Rotation paths and how fast each direction turns (degrees each step):
Each turn is a multiple of 5 degrees from 10 to 175, or 0.
Each row of a path follows its step; steps can be skipped.
path 1
step 1: [  2   8 -28 -20 -18 -19  28  -4 -28 -27  -9  58  22 -20  29 -11 -17 -23
  10  29 -23   9 -23  -2  -2 -52   0  25 -14  -1 -19 -24  -8  -4  -8 -25
  -9   5 -12 -11 -51  29  23  -6  21  19 -13  54  21  41]
step 5: [ 39   0  -1  32  -2  24   3 -11  12   4  16  11  27 -20   8  24  51   6
  18  -4 -20   9  -8  24  39  -5  -3  37 -37  43 -16  21 -25  41  34  11
  31 -35   6   4  18  13  -7  33  23  19  24 -14 -27  40]
step 13: [ -1 -28 -38 -54 -20  -3   4  -3 -25  -9   5  -4  38 -12   7  -7  16   3
  27  15  40  -3   3   3   6  -2 -41  56   2  -5 -18  63 -10   9  34  -5
  17   1   3 -27  13   0  24 -10 -16  36 -18 -52   0  12]
step 19: [-47  -7  26 -13 -43  30  -8 -10   6  31 -19  -5 -22   6  32  56  13   5
 -15  19  -3  -2 -10 -22  26  -9   3  12   5 -29  -3   2  14   3 -30  -7
 -21 -10 -28  -2 -31 -44 -27 -54  28   0 -10 -18  50  -3]
step 21: [ 24 -17 -15 -17  18   1   5 -21   7 -18  -3  33 -19   4 -17  10 -15 -16
 -13  -7  -6  -6  39   2   5  64 -29  39  11   3   7  38  59 -30  36  12
 -11 -30  -4  16   9 -18   1  54  -7   7  27 -40  -7   1]
step 28: [ 37 -11  17 -45  39  20  34   4 -15  18  20 -10 -36  14  24 -16  24  15
 -30  22 -16   2  27  -6 -14  -3  28 -23 -14 -32   0 -52  25  35 -15   2
  20  28   9  41  14  12  25  -3  -5 -25  17   2  34 -27]
step 29: [ -7   1  26 -33  -3  31   4   0  18  -9   8   2   4   8  30  -9   6  -3
 -22   7  10  19 -19   0 -39  58 -27  16   0 -11   4   5   9 -37  53  -2
 -27  41  20  34 -19  54  37   0 -13   5  27   8  11  45]
step 32: [-13  15 -27 -18   8  23   8  10   3  54  -1  10 -58  12 -45 -21  13   1
  30  28  20  36 -19 -25  14  47 -23  15  16  28   0 -35  34  -9  -1 -27
  29 -11 -25  -8 -27  13 -31  -3 -10  13  -2  -6 -26 -15]
step 33: [ -1   2 -16  13  34 -11  36  -8  15  -6  35   7 -29   2  -9 -24 -12  13
 -19 -18  13  43 -25  22   2  -3  54  12 -24  32  -2   3  -2 -46 -29   6
  -9 -38  24 -13 -35  25 -42  52   1   0  14  11  26  21]
Directions:
[  3   9  -8  -7   3  -4   0  -7   5   5   0   9  -2 -19  -2  10  -5   6
   6  -4  12  -4   7  -9  -3 -11  10   8   8   5  -3   4   9  -8 -12   6
 -12   7  -2  -5   1   4   7   6   3  13   4  -3   7  -1]
125
[ -1  10  10  12 -11  -1   2 -11  -8 -13   1   1  -4  -2  -1  -8   2  -2
  -9  -1   6   0   4  -1  -5   0  -1 -11   4   4  -3  -8 -12  -7   6  12
  -6   5   9  -5 -11   7  -1  13  17   0  -5  -2  -1   9]
170
[ -2  -4  20  -3  -1  -5  -7 -13   6  -1   0  -6  -5 -10  11   0 -16   0
   8  10  -1   0 -16   5  11  -2   0   0  -7   7 -12   2  -2  -6  -6  -4
  -3  -3   7   6  -3  -4  -3  -2   0   4   9  10  -2   5]
100
[ -6   8   4 -10  -7  -6  -1  17   3  -7  -9   9  -8   2  -1  -1   2  -6
  -6  -1   4 -13  -5  17   0  -1   5  -1  -6  -3   4  16  -1   2   4  10
  -4  -1  -6  -2  14   5 -11   3  -2   7   1  10   0   9]
90
[  4 -11   7  14   0   9  -8   3   2  -9   6  23  -2   3   1  -1 -13   4
   3 -19   7   2  -4  -6  -4  -5   6   2  -4   5  -5   1  -2   7   7  -3
   1  -9 -11  -1   2   6  -1   7  -5 -10   9   0   1  -4]
115
[  4  -3   1   5  -8  -4   9   8  15  -5  11  -1   8   5  -1  -3 -10  13
  -5   8  -3   2  -6  -5   2  -5  -1   4  -9 -13 -10   2   1 -10   7   3
   5  11  -8   5   5   9   4  -6  10   9 -13  -2   9  -5]
65
[  0   4   1   9  -1 -12   3   6 -22   2   1   3  -1  -6   5   5   1   7
 -14   0   1  -1  -4   1  13   8  -5   4  -7  16  -2  -1  10  -2  11   2
  -1  -3   0  -8   0  -1   8 -15  -2   3   7  -4  12  -4]
175
[ -3  10   9  11   3  -4   9  16  -3 -10  10   0  -6  -5  -4  -1   4  -2
   7   6  -2  -8   9   4 -13  -7   8   4 -13  -8  -6  -6  -1  -3 -12  -8
  -4   3   5   1  -2  -9   8  -8  -4  -9  11  -5  -6   1]
130
path 2
step 7: [  8  19  48 -15  27  30  -5 -13   3  44 -45  29 -12 -33   4   4 -21   8
 -21  11 -12 -23  -2  20 -17   6 -27  22 -53 -12  -6  -5  33 -20 -16   4
  54  56  12   3   8   9 -50  -7  21  15 -16  13 -22  11]
step 8: [ 21  43  30 -38  20  23 -12 -23  31   7   0  24 -16 -47  21 -13 -11  -9
 -28   5  25 -13  16   1   5  -9  -9  -7  36  49 -18  12  33   8 -18 -18
  55 -26 -13   0 -11 -29 -42  32  12  19  -4  28 -38 -17]
step 14: [ -8  -5  32   1 -30  -8   1  27 -11  50  -5  -8   7  27   5  14  22 -38
   5 -31 -11 -57  34  53  19  -6   7  15 -22  26   1 -62  14 -10 -36   8
 -23  14  11 -13  13  13  -6 -29 -40  -6 -16  -6 -36  21]
step 16: [ 16   6 -20 -41   6  14  10  -5   5  19  -2  -5 -53  31  29   7  21 -20
 -29  11  -2 -16  55 -30  13  11 -27 -25   7 -26   9   8  -4   2 -19 -25
 -15  32  51 -32  38 -13 -27 -23  12  17 -18 -53 -35  10]
step 18: [  4   7 -20 -24  -9 -10   8  15  17   6  18  30  33  33 -26  31 -10  24
 -27  14   2 -25 -17 -19  15  49  10  -5  -1 -15 -37 -49 -29  17 -30 -56
 -11  18  27 -37 -28 -25  -2  -1 -13 -39  41 -28  -6  -1]
step 22: [-11  26  54  17   1  -8 -22  21 -25 -21  -8  20 -23   4 -15 -27 -20 -10
 -49  -6 -40 -16 -12 -23 -42   7  -9 -26 -24  27 -25 -19  12   3 -43   3
  22 -39 -13  15 -43   1  15   5  -8   8  30 -15 -53 -34]
step 26: [ -7  32   8 -49   5  18 -21 -24 -17  10   0 -19  -7 -35  29  14 -39 -27
  10 -32 -27 -28 -23  10  24   2  17  30  28  32 -30 -35  -1 -14 -50 -21
  -8 -21 -25 -35   6   4  11   3   0 -30 -15  57 -20   4]
step 31: [ 15   9  56  12 -19   2 -38   2  10 -11  -6 -25 -17 -28  -7  44  13  10
 -24 -22  14 -49  18 -27  19  35  29 -22  10  39 -11 -35  39   4 -24   4
 -39  -5  41  17  51  -3 -17  -7 -15   0  28   4  -5   6]
step 38: [ -5  59  57 -11   1  31   2  -1  13 -10  16 -22 -20 -47 -21 -25 -21 -11
 -23 -24  -6  -7  19  17  51 -59  -3   0 -24  38   5  -5  15  21 -12 -23
  26 -20   3   4 -17 -17  -4  -4  27  24  21  12 -10 -38]
Directions:
[-12   4  -1  14  -1  -1  10   1 -12   4  -5   2 -10 -16  10  -8   4  -5
  11   4   4 -10  -1   5  -5   3  -3   1  -5   3   2   3   4   3  -5   3
  -9  -9   2 -13   8 -18  -9  -2   6  -2   3   1  -4  -9]
120
[ -1  16   5  -2   1  15   5  -9  11   3  -8   5  -9   8  -5 -17   8  -8
   6  -3   6   8  -8   1   9   5   2  -5   9 -14   6   4  -1   4   3   7
  -1   0  -1  -3   1  13 -11   7   7  -1   0  -5  -3   3]
85
[  3   8   2  13  -6  -1  -5 -15   4   3  -9   0   3 -11 -13   0  -5   6
   8   6  11   1  12   0   7  -5   6   8  -5   4  12   3  -3 -14  14 -10
   5   3   1  11   3  -8   5   1   5  -1   1   3  -8   4]
10
[  9   1  15   8 -23  -3  -2  -8  -4   5   6   1   8  12   5   4   6  -4
   6   6  -8  -3  -1   1  -4   6   5 -10   2   8   3  -1  -1   0   0   1
   6   0   0  -8  -7  -6   0  20  -2 -11  -2  -4   8   0]
80
[  1  -3   0  -4   4 -12  -2  -6   0   8  -3  -6   3 -11  12   3   2  -9
   5   2  -3   4  -7  -5   0  13   6  -5   1  -4   5   1  11 -14   3  -4
   2   5 -12   1 -11   9  -9   4  -7  16   7  16  -5  -7]
20
path 3
step 0: [-14  -7 -19  -9  41 -36  19  -4   5   8 -14  15  27  16 -27 -12  -2   8
  24 -18  34  -3  15  42  17 -15   9  18 -40  41  12  14 -29  42  17 -27
  22 -22 -12  19  17  51 -14   2  -3  37 -10 -29 -36 -58]
step 2: [ -3 -11   4  24  26 -10 -32 -28 -40  -1 -38   2  22  20   2 -16 -27 -28
 -35  -9  21  13 -39  -5  12  32   1  14 -40  -4  -1 -25  -6  10 -30  -8
  14  18  -6  40   0  14 -50  34  24   4  30 -48 -55   3]
step 5: [ 12  14 -34 -27  -1  11  32 -47  -3   4   6  24  -3  -1  -5 -21  -7 -22
  41 -10   7  73  11 -15 -16 -25   2  -1 -32  19  -4 -39  -2  44   1 -31
  18  18  -2  25 -45  24  27  15  20  16   4   4 -31 -47]
step 9: [ 16   6  25  -8  -8 -14 -47  13  13  33   2 -33 -11   0   7   4  51  12
 -13  23   6  15  -9  10   0  -2   5  12 -29  -4  -5  20  78 -10  30 -12
  24  19  13  10  48 -10  -3  50  14  30  38 -42 -26  23]
step 14: [ 22  36   8   1 -37   4 -23  38  17  12  -3 -20 -10   4 -36  17 -18 -26
 -14 -13 -14  12  -7   8 -20 -31 -46   3 -18 -20   9  11  25  22   3  45
  46  18  10  -8  47 -18 -11  32 -22  11  66   4  -2 -45]
step 18: [-28  18 -21 -50 -16 -18  43  -7 -14  31  -5  -7  37  20  -5  -7   6  -9
  37  11  22  15 -27 -19 -14  25  -7   9 -62   8 -26 -30 -50  -2  14 -25
  39  -7 -11   3 -14  -5 -41  -1  22  25 -10   5 -46  22]
step 20: [ -7 -18  -8  -3 -23   3  21   8  -7 -20 -15 -25  -4 -22   5 -24  29 -16
 -10 -45  12  47 -29  11  29  -7  17 -10 -40  -1 -16  -4 -18 -18  -4 -28
  65  56  33  -6  12  -4  15   9  -8 -15  45 -21 -59  -5]
step 24: [ -8  31  -6  -3 -48 -23  -4  16  -7  57  17  21 -10   2 -23  28  19 -14
   2  22  -1  -3  28 -11 -19  22  27  20  -8  21  22 -20   9  17  13 -23
   6 -41  15  43  53  15  39  -8  25  57 -18 -11 -33 -16]
step 34: [  9  -6  20 -18  33   3 -32 -21  -4  34  14  -6  23   3 -30  -9  -5  16
 -11  50  46 -10  25   3 -10  10 -24  10 -24 -13  -6 -22  14 -25  18 -12
  21  28   7 -12 -18  26 -59  53   9  65   2  -3 -31 -29]
Directions:
[  8   2  -9   2   4   1   1  12  -8  -6   9   8 -11   1   9  -8   2   0
   6 -10   0  17   4  -3  -8   7 -13  -1  -3   2  10  -5  -3   2  -2   9
  -5   5   5  -6   8  -2   9   1 -17  -2  -2   4   8 -13]
45
[  6 -10   2  -1   8   3   2   9  -3 -16  -9   1 -10   7  -8  -2 -10  -1
   2   1  -4   6  -9  -1  -3   0  10   0  -7  -4   4   4  14   1 -13  -5
  14  -3  10  10   5  -6   4   4   2 -10   0  -7   5  15]
140
[ -4   9  -2   4  11   8   2  11   7   6  -9  -3  -3  -4   2  -9   4   9
  13   1  -3   1  -5 -14  -2  -7  -3  -3   5   4  -9  -1  -3   2   0   0
   2  -7  16   8   0  -5  -2 -17  17   0  -4   6  -6  -9]
55
[ -2  -2  -6   4   7 -10  -4  -4 -10 -15   1   4   2  -9  10  -1   7  -4
   2   6 -12   2  -5  -2   1 -10  -2   2   3   2  -9  -1  10  -1   9  -4
  10  -9 -15   0   2 -13   7  14   6   8  -5   8  -5  -8]
90
[ -5   3  -2  -5  -2   7   2   0   5  -7   6 -12  -2   7  -1  -1 -17  -2
   2  -1 -15  -1   1  -6   3   2 -19   5   2   7  -5 -16   7   1  -8   7
  -4  -1  -3  -9   4  -1 -19   7   4   5  -5  -6  -5   7]
90
[  5  10   1  -1  -2  -1 -11   1   5 -11  -2  11 -11   0   0  -4 -10   5
 -12   0   5  -1   3   6  -8  -4   3  13   2  -8  -4   2  -2 -10  -9   1
  -7  14  -7  10   8   4   3  -3  14  14   1  -7  -7  -9]
145
[ -2   5  -9  -4   7  -2   0  -3  -7  -7   6  -3  -9  -7   9  -6   1  -7
  -3 -12  -2  -6  -5   2   9  -2  21  -3  -9   2  -5  -2  -4  18   6  10
 -11  10   7   3  -1  -1 -10   1   4   6   9   5   3   9]
140
